Each path below is one point turned by a fixed rotation once a step. After each direction that follows a path, write how fast that rotation turns it, in degrees a step (0 if it stays still).
Each turn is a multiple of 5 degrees from 10 to 175, or 0.
Each row of a path follows its step; steps can be skipped.

step 0: [-12  27  35   3  -1  28  -1  -3 -10  -9   0 -21 -25 -17  28   1 -12   4
 -20  27 -45   5 -28   7  18   8  -5   2 -10  52  -7  -7  18 -15 -15  -4
  25  -3 -29  15  -1   3   8  13  -3  21  -8  22 -27 -20  -6 -22  22  25
   2  27   6 -30  38  47  25  11 -16 -36 -28  15  -2 -20   6 -17   6  13]
step 3: [ 11  -2  19  11 -15  -2  11  -1  -1  -1   7  -3   4  49   8   7   5 -25
   0  14   6  20  -5  19  -3   4  11  -7  44  11  25  -6  21  52   8 -30
 -19  14   9  30 -14  -8  -1 -11  -4  -9 -20  31 -17 -19  26  27   2 -10
  -9 -28 -15 -26 -41 -19  10 -27 -19  -9  -8  19  12  27 -19 -38 -36 -43]
step 13: [-38  -8 -24 -26  -7   4  12 -33  24  18  24 -18  -1  18 -17  -3   9   6
  12 -25 -30 -14 -37 -16  32  41  20   1  19 -11 -39  18 -12 -31  16  -6
   5  21  35 -39  19   9   3 -20 -23   1  -4 -13 -17  16   4 -13   1  10
 -22 -16   7  21  -9   6 -12   7  35   6   1  24  11  -4 -45   9  18 -12]
step 16: [  1  16  22   1   8  39   6  26 -34   7  11   9  11 -41  -1  20 -41   3
   1   9 -15   6   2  -5  -9  12  -4 -14 -26 -14 -24   1 -14   1 -53 -12
   6  -8  -2 -13   8  12 -37 -14  17 -18  10  22 -29 -16 -23  -6  -9   3
  -5  17 -31   0 -14  14  35  27   6  50  40  -1 -13  18  -2  -8  11 -34]
step 20: [  2 -41   4  11  -5  10  18  14  11   0 -48 -11  36 -10 -18 -24   9 -16
  13 -27   4  10  28 -28 -37  19   1 -19  32  14  12  14   5   1  14 -27
  17 -24 -27   4  14  11  33  23   8  39   2   1  -7  -1   3  39 -54  13
  -6  -6  20   4  18   2  -4  22   0   8 -10  -7 -25   2 -19  12  19 -34]
step 26: [  7  -6  20 -36  -7   5 -18 -27   4  24 -35  -9  12 -11 -14  -7   6   0
 -12 -28  -9   5  10 -15 -11   0  -2  25  -5   0  34   3   3  22  -1  -1
  20 -23 -14  19  19   6   3  -6  14  -4  16 -35  36  41  17  38  22  39
  -8  -7 -22 -10  22  31 -13  24 -18   5  -6 -36 -12  -3 -21 -38  22  48]
step 28: [-10  17  -7  14  17   8   6  49   0  23  11  -2 -37   7  26  10  29  11
  -2 -16  18   9  15  15 -16   2 -14  -9  -8 -14 -15 -17 -14  56 -32  -8
 -15  -8  -6 -14   8  -2  14  -4 -14 -27 -19 -10   6  -3 -21 -33  15  22
 -20 -50  20 -46 -20 -29  39 -10  11 -35  -5   6 -14  18   4   1  10  -8]
step 33: [ 36   5   5 -14   9  16 -19   0 -13 -16 -15  10 -18 -13  -8  57 -18 -11
  -5  19  -7  -8 -16  28 -12 -18 -16   9   1  22 -15   3 -19 -48  14   0
  16  15 -20  -2  -1  27  15  -9  -1  41   4  16   0 -15   1 -14  40  24
 -38  -6  22  19 -14   8  21   2  13 -16 -27 -54 -12   9  23  -7 -26   4]
[ -6   6   5  -7  -1  -2  -3  -2   2   1   0   0   3   1  -5   0   2   2
 -11 -10   2  -6  -6  -3  16  -8  -4  -5   2   0  -2   4   7  -4   5   3
  -2   3  -3  -2  -1  -7   3   2  11  -1  -7  -6  -4  -1  -6   6   2   9
   2   0  -3   7   3   7   5  -1  -4  -3   7   3  10   1   1  -1   3   4] : 85
[  1  -5  -1  -8   4  -7  -1   2   3   1  -4   5  10  -1  -5  -5  -3   2
   2   7   4   1   6  -4   6 -12   5  -6  -4  -2   2   4 -11  -3  -2   8
   4   2   3   9  -3   5   1  12  -2   8  -6   5   6  -2  -6   2  -3   4
  -3  -4   5   5   0  -5  -2  -1   7   2  -5  -8   1  -3   3  -2  -5   6] : 115
[ -5   4  -1   2  -1  -1   6  -2  13  -8   1   3  10  -6  -4   1  -6  -2
   8  -2  -1  -2   0   5  -2  -7   5  -2  -5  -5   6  -7  -6  -1   9 -12
  -1  -2   6   2   8  -1   4   2   5  -5  -3  -8  -3  10   1  -8   3  -8
   2  -4  -1   0   1   3   0   6 -10   1   0  -1  -1  -4   3  -4   3   3] : 130
[ -2  -7  -9  -6  -2   2   0  -1   3   0  -1   1   3  -2   8   0   2  10
  -1   1   4   4  -6  -9   1  -7   1   6 -10   6  -8   0   5   6  10  -1
   2   1  -5   5   3   2  -1   5   0   2   2  -3  -1  -3  -8   5  12 -10
  -1   1  -5   1  -7   3  -3  -1   4   6  -2   7  -6   4   0   0   5 -12] : 10
[  7   2   8  10  -4   0  -4   1   0  -6  -1   6   4   3  -6   2  -3   1
   2   1  -5  -6  -4 -13  -6   5  -7  -3  -4  12  -2  -2  -7  -1  10   1
   1  -5   0   6  -3  -3  -2   0   0  -5   1   5  -3  -7  -1  -2  -5   4
  -1  -6   7   2 -13  -1  -2  -3  -8   2   3  -3   6   7   0   4   4   1] : 25
[  6   4   6   8  -2   5  -6   2   2   8   1   6  -8  -6   3   2   7   7
  -1  -8   8 -13  -3   6  -8 -10   6   2   2   2   9   2  -8   0  -1   5
   5   4 -10   2   6   1   4   3   1  -3   2  -3   5   0   2   0   0   3
   0   1   3  -5  -4   3  -1  -2   3  -4 -11   2   1  -1  -1  -7   2  -2] : 10
[ -8   4   2   1  -8   7 -10  -1   7  -4  -4   0  -1   6   4   0   3   5
   0  10  -3   5  -3   3   1  -5   1  -3   4  -1   8   2  -1  -2  -8   2
  -7   3  -1  -3  -6   3   7  -2  -5   7  10  -3  -4   0  -7 -10  -2  -1
  -4  -3   1   2   0   5   4 -11  -5   8   3 -10   2   1  -2  -1   5 -10] : 130

step 7: [-11  13  12   4 -13 -19 -42 -10  10   6  29   3 -11 -32  15  -4  -9  21
  -1  23 -39 -11   6  24  16  44  15  -2  -9  12  -1 -10  -5  24   2 -31
  11   6 -14  11  -4   8 -37 -33 -25  11   2   7 -13  26  25 -31 -13  13
 -16  30  -9  -9 -11 -16 -12  54  11  10  14  14 -24  -9  23  12 -14 -29]
step 10: [ -1 -14 -19   5   2   6  -5  15  20  -2  -3 -26  10  35  17  11  28   1
 -48   9 -28  11  14  -3 -17  18  -3  -1  12  43 -24   1  28  -6   1 -27
  23  -4 -10 -22 -16 -10  -5  -4  23  -9  19 -16 -11  13  17 -11  12 -14
  -3  25 -23  -5 -12   2 -15 -19 -35  34  -8   9  13  54  26 -21  43 -11]
step 12: [ 36  -8 -39  -1  55  16  23  -2  14 -13 -24  -3  -3  12   1  -1  -6  -2
   3 -13  30 -24  40   2   6  12   0  17 -17  17   7  25  12 -19  -6 -24
  -3   8 -28 -25  -7  -7  32  16   3  23 -26  -2  10   2 -10  33 -14  21
  -1  -8  -7 -23   1  -4  14  -1  10 -37  13   9  51  -4 -16  36  13 -22]
step 19: [ 18  -1   0  -7  -2 -30 -14   5  21   1  25   8   8 -19  -4   0 -20   3
   0 -52  16   9  13 -31 -34   3  18  16  -9   0  -2  10  11 -36   3 -21
   5  18  71   1 -12 -13 -39 -25 -19   6  11  -6  12 -31   3 -18  39  -6
   0 -12  -4  10  -2  20  -7  19 -20 -12   5 -29  12  11 -10 -17 -31 -14]
step 26: [  8 -15 -12 -24  27  16   0 -22  -4   4 -28  10  19 -19  22  10  28 -21
  14   4  31  22  18 -12  18  28   8  -1  17   8  -5  14  26  11  -5 -26
  25  12 -23   7 -19  -1  24  -9  -8  22 -14  47   0  30  -2 -25 -21 -17
  31  17  12 -21 -17  -9  -2  26 -35 -20   0  22 -10 -33  17   7 -47  -1]
step 27: [ 16  -4 -55   9   1  19  15  -5   7  24   5   4  32 -20  18   3   8  38
   7 -23  24 -28 -18  -8 -35 -11   4   4   1  -7  -8  -4  17 -23  37  28
   6  -2  16   7  12  29 -18 -26  51   1   2   1  -7  -7 -12  -7 -23 -21
   0 -27  17  22  13  30   2  -8   5  -7  -4  16  10 -18 -39 -21  34  -9]
step 31: [ 27  14   2 -35  25  52  11  36   0   2   3  22 -35  19 -50   6 -11 -10
  -6  31   7 -13  -4   4   4 -20 -20  24   9   9 -11  -8  10 -15  14  -1
 -15  21   4   8  25  14  -5  -1  -9   3  -1   0  30 -34  14  25  16  37
  -7  -7   9  12  19  17  36   0 -27  -9  -7 -18  -6  14 -19  -2  34   5]
step 35: [ -4 -17  15  11 -27 -10  -2   6   5  33 -24  19   8  28  25   6 -25  14
  19  -1   4 -19  -6 -38   8  10 -27  -5  38  24   4  36 -17  10   3   8
   3  15  15  -2 -26  10   5 -18  34  -6 -22  48 -13  -2  29   1   5  56
  -9 -38  14  15   1  11  -1 -17   2  23 -16  12 -14  -2   7  -5  23 -25]
[ -2  -1  -2  10   0   1  -1   6   4   3   1  -3   0   0  -7   1   2  -1
  -4   6   7  -3   8   2   8  -7   9   1  -9   5   6  -1   7  -9   7   0
  -1  -1   1   2   1  -5  -3   0   0  -1   9   1   2   5   2  -6  -4   3
 -11  -6  -5   9  10   0  -6  11  -4   1  -3  -5  -2   7   7   4   0   2] : 120
[  3  -7 -12   0  -4  -2   5   4   6  12  -4  -7  -1   7  -7   7  -3   1
  -7  -4   2  -8  -3   9  -1   5   0   1  -4  -8  -5   3   1  -5  -6   1
  -8  -1   7  -1   6  -4   8   2  -2   0   3  -4  -7   0   2   4   5  -4
  -3  -1   0  -4  -3   9   3   0  -5   1   4   5  -3   5  -6  -6  -2  -6] : 170
[ -5  -2  -1  -1  -7   2   7  12   3   1  -1  -3  -2  -8   5  -2  10  -5
  -7  -1  -6   0  -1   5 -10  -7  -6   5  -3  -1   0  -5   4   4  -3   1
   3   3   1   6   3  -7   0  10   0  -1   3  -5   5   3   0  -5 -12   6
   4  -7   2   1   1   2  -4  -1   8   5  -2   1  -1  -8 -11  -3   1   5] : 155
[  1   5   5   7 -13   9  -4  -4  14  -1   1  -9   0  -4   4  -9   7  -2
  -6  -7  -8   5  -6  -2   8   2  -1   0   4   0   3   3   4  -5   4  -8
  -2   2   7 -11   7   1   3   1  -1  -1  -3   9  -7  -2   8   3  -1   2
  -4  -1  -1  -2  -2  -2  -1   0   2  -4   2   4   3  -2   3   3   1   0] : 25
[  9   4  -1   7   5  10  -7   2   9  -8  -8  -1   1   0  -1  -3   2   2
   6  -4   3  -5   3   4  -2   9  -6   6   3   5   5  -1  -8   6   2   9
  -9   5  -3   4  -4  -8  -3   5  -8   2   5   6   1   2  -1  -1  -3  -5
  -1   3   7  -2  -1 -10   1  -2  -3   4   4   0  -7   8  -5  -3  -2   1] : 130
[ 1  1 -1  0  2  6  2 -2 -3 -4  1  4  5  6 11  3 -4 -2 -3 -4 -1  8  4  5
  8  0  7  4  4  3  4 -1  9  1 -9 -2  1 -5 -3 12 -5  2  3  9 -2  1  4  4
 -2  6  0 13  0  2 -2 -9  3  1 -1  6  2 -4 -4  6  8  1  9  2  3 -5  9  1] : 175
[ -2  -3   1  -5  -1  -8  -7  -1   8  -1   7   5  -1   7  -2 -12  -3  -2
  -5  -4   7  -9   2  -4  -4  -9   3  -6  12   5   4   4   0   8  -2   1
   2   6  -3  -3  -1  -4   8   6  -4   4  -1  -9  -5  -4   3   7   5   6
  -6  -7   2   9   1  -1   4  -4  -3  -1  -2   0  -4   1  -5   4  -4   5] : 20

step 0: [  2  -9 -48  29  -4  35   7 -13 -12  -5   3 -19  16   3   5   7 -28  -9
  19  31  15 -16  14  16   0 -11 -36   4 -49   4  11 -26 -29 -14   2  13
   9   8 -10 -27  30 -40  16  25   4   6   7  -6  33  38  -7   1   7   8
 -18  23   7  14   9 -53 -18 -41  -2   7  43   0  33  13  19  20   2 -30]
step 4: [ 20  13 -28  18  34  21  23  -1  45   6  26   1  10  31  -5   0  30  19
   0  -5  17  30 -17 -35 -49  -8 -18  -4   1 -14  13  -9 -20   8  23  -2
 -12  38 -31   2 -14 -10  -5 -16  36  47  14  26  12  16 -21 -13  -9   4
  -1   1  12 -13 -17  -2 -31  35  -8 -18 -32 -42  21  -8  13  -8 -19  -5]
step 7: [  0   3 -21   2  12  -4  -8 -41  -6   0  -6 -31   9 -16  18  24  11 -36
  22  14  -2 -16   0 -57  22 -17  22  -3 -11  22 -33   8  66  -1  21 -15
  14  -7 -18  -8  49 -31   7  -9  -7 -23  19   2  30  29 -27  -9  -8   8
  -2 -27  18  27 -13  -6 -19  26  13 -11   7  29  10  17  18 -17 -19   1]
step 15: [ 15  10  -6  28 -14  -9 -11  29  27   1 -41  28  19 -21 -32 -10  23  22
  -9 -11   2   3 -43 -28 -11  42  -2  -4  -5  -8  -5 -27  19   5  11   7
  14  17   0  12   3   4  29 -27  16  -1  -2  28  10  -7 -18  16  30   7
   8 -47  32   5  29  15 -38  13   4 -34  19  26  48  -6  34  13 -16 -15]
step 21: [-10  12   4  17  -9   6  10  -6  -2 -20 -31   5   1   9  17 -24  -5 -22
 -33   1  11  31 -26 -55 -35  30   4 -26 -31  -1  -8 -22   9  19  23  20
 -10  20   3  -4  -5  29  -9  14  43  32  -4 -47  12 -32   6  -5 -29  20
  19 -20  20  15  16   9 -26  30 -25   3 -29  23  21 -14   0  22 -22  29]
step 24: [ -3  18  11   9  11 -10 -36 -16  10  -7  13  53 -30   4  12  18  21 -18
 -23  13  11  19 -14  -8  12 -41 -41  21 -27  11 -15  19  20  -9 -28  -7
  21  -7 -13   1  46 -15  -8   3  -4 -12 -12 -43  59   3  -3 -14 -27 -13
 -40   4  30  17  -7  22   3  -3  36  -8   2   4  10  -1  -6   1  26 -30]
step 28: [-22   8 -13  26  -3 -15 -16 -16  -9  14   9  24  -1  28  -5 -25  28  -7
   6 -15  19 -22   9  -7 -14 -24   6 -15  27 -32   3 -12 -46  -1  -8  23
 -11  57  65 -14 -22  22   7   2   5  12  49 -24  29   4  -7  32 -16 -14
 -23   6  15  16   8 -18   6  -5   9  24 -30  29  31  19  10   6  -2 -16]
step 36: [ 27  32 -55   8  19   9  32  -4  -2   1  29  14   7  32  29   7  10 -17
  22  15 -10  -5  -7 -17 -40  -3 -38  25  15 -16   7  -6 -21  10  -7   9
   9  -4   5   4  31 -37 -25  21  16  46   7 -15  13  54 -33 -21  -8  15
 -12 -10   8  17 -27 -36  16 -19   8  -3  11 -14 -11  23   2   5 -29 -26]
[ -5  -4   0  -1   1   0   9   4   2  -2   2   3   2  -6   3  -1   8   3
  -8  -4   3  -4   2   4  -4  -4   1   7  -1  -5   5  -3   1   9  -3  -2
   2  -8  -8  -2   1 -11  10  -6   7 -12   6  -6   2  -4   2  -9  -2  -4
  -7   1 -11  -3   2  -2  -2   6   2   4  -8   2  -1  -6   1   0  -3   5] : 140
[ -9   0   2 -13  -1   3  -3   6  -3  -3   2  -6   7   4   0   3   4   1
   4   3   8   0   1   7  -6  10   3   7   6   0  -3   1   5   0   9  -5
  -4   1   6   0  -3   5   0  -2  -5  -7  -3   0   2   3  -2  -8  -1  -2
   0 -10   2   5   4   3  -5   0   2   3  11   1   2 -11   2 -12  -1  -3] : 90
[  3   7  -2   5   3   2   3   7  -3   3 -11   0   1   0   7   1   2  10
  -3  -3   2  -2  -5   6   2   8  -4   5  -3  -5   7 -10   3  -4  -3   4
   2  -8   3   5  -2  -4   1   6  -2   4  -6  -1 -10  -1  -1   0   9  -2
   2  -2   1  -1   2  -2   7 -10  -1   8   5  -1   7   7   7  -3 -10   2] : 20
[ -6  -3  -2   7  -4  -3   4  -6   1  -3  -4   3   2   5   4   5  -3   9
   3   6   8   5  -5  -6  -3  -1   8   4   5  -3   1   5  -1   6  -3  -3
  -4  -5  -1   6   6   9  -5   9   3  -3   3  -4  -8  -3   8  -3   3  -2
  -1  10   3   6   4  -1   1  -3 -14  -2   3  -2  -1  -4 -10   1   6   6] : 90
[ -6  -6  -1   2   1  -4   1  10  -5 -11  -2  -1   2  -1   7   9  -1  -2
  -4   0  -2   2   8   0   5  -3   1  -4   4  -2   0   2   3   0  -3   8
  -6  -2   0   2  -3 -11 -12  -2   4   3   0   7   1  -8 -10   5  -3  -3
   0  -1   0   1   8  -4 -10   2 -10   1   0   7   4   6   0  -4   6  -6] : 55
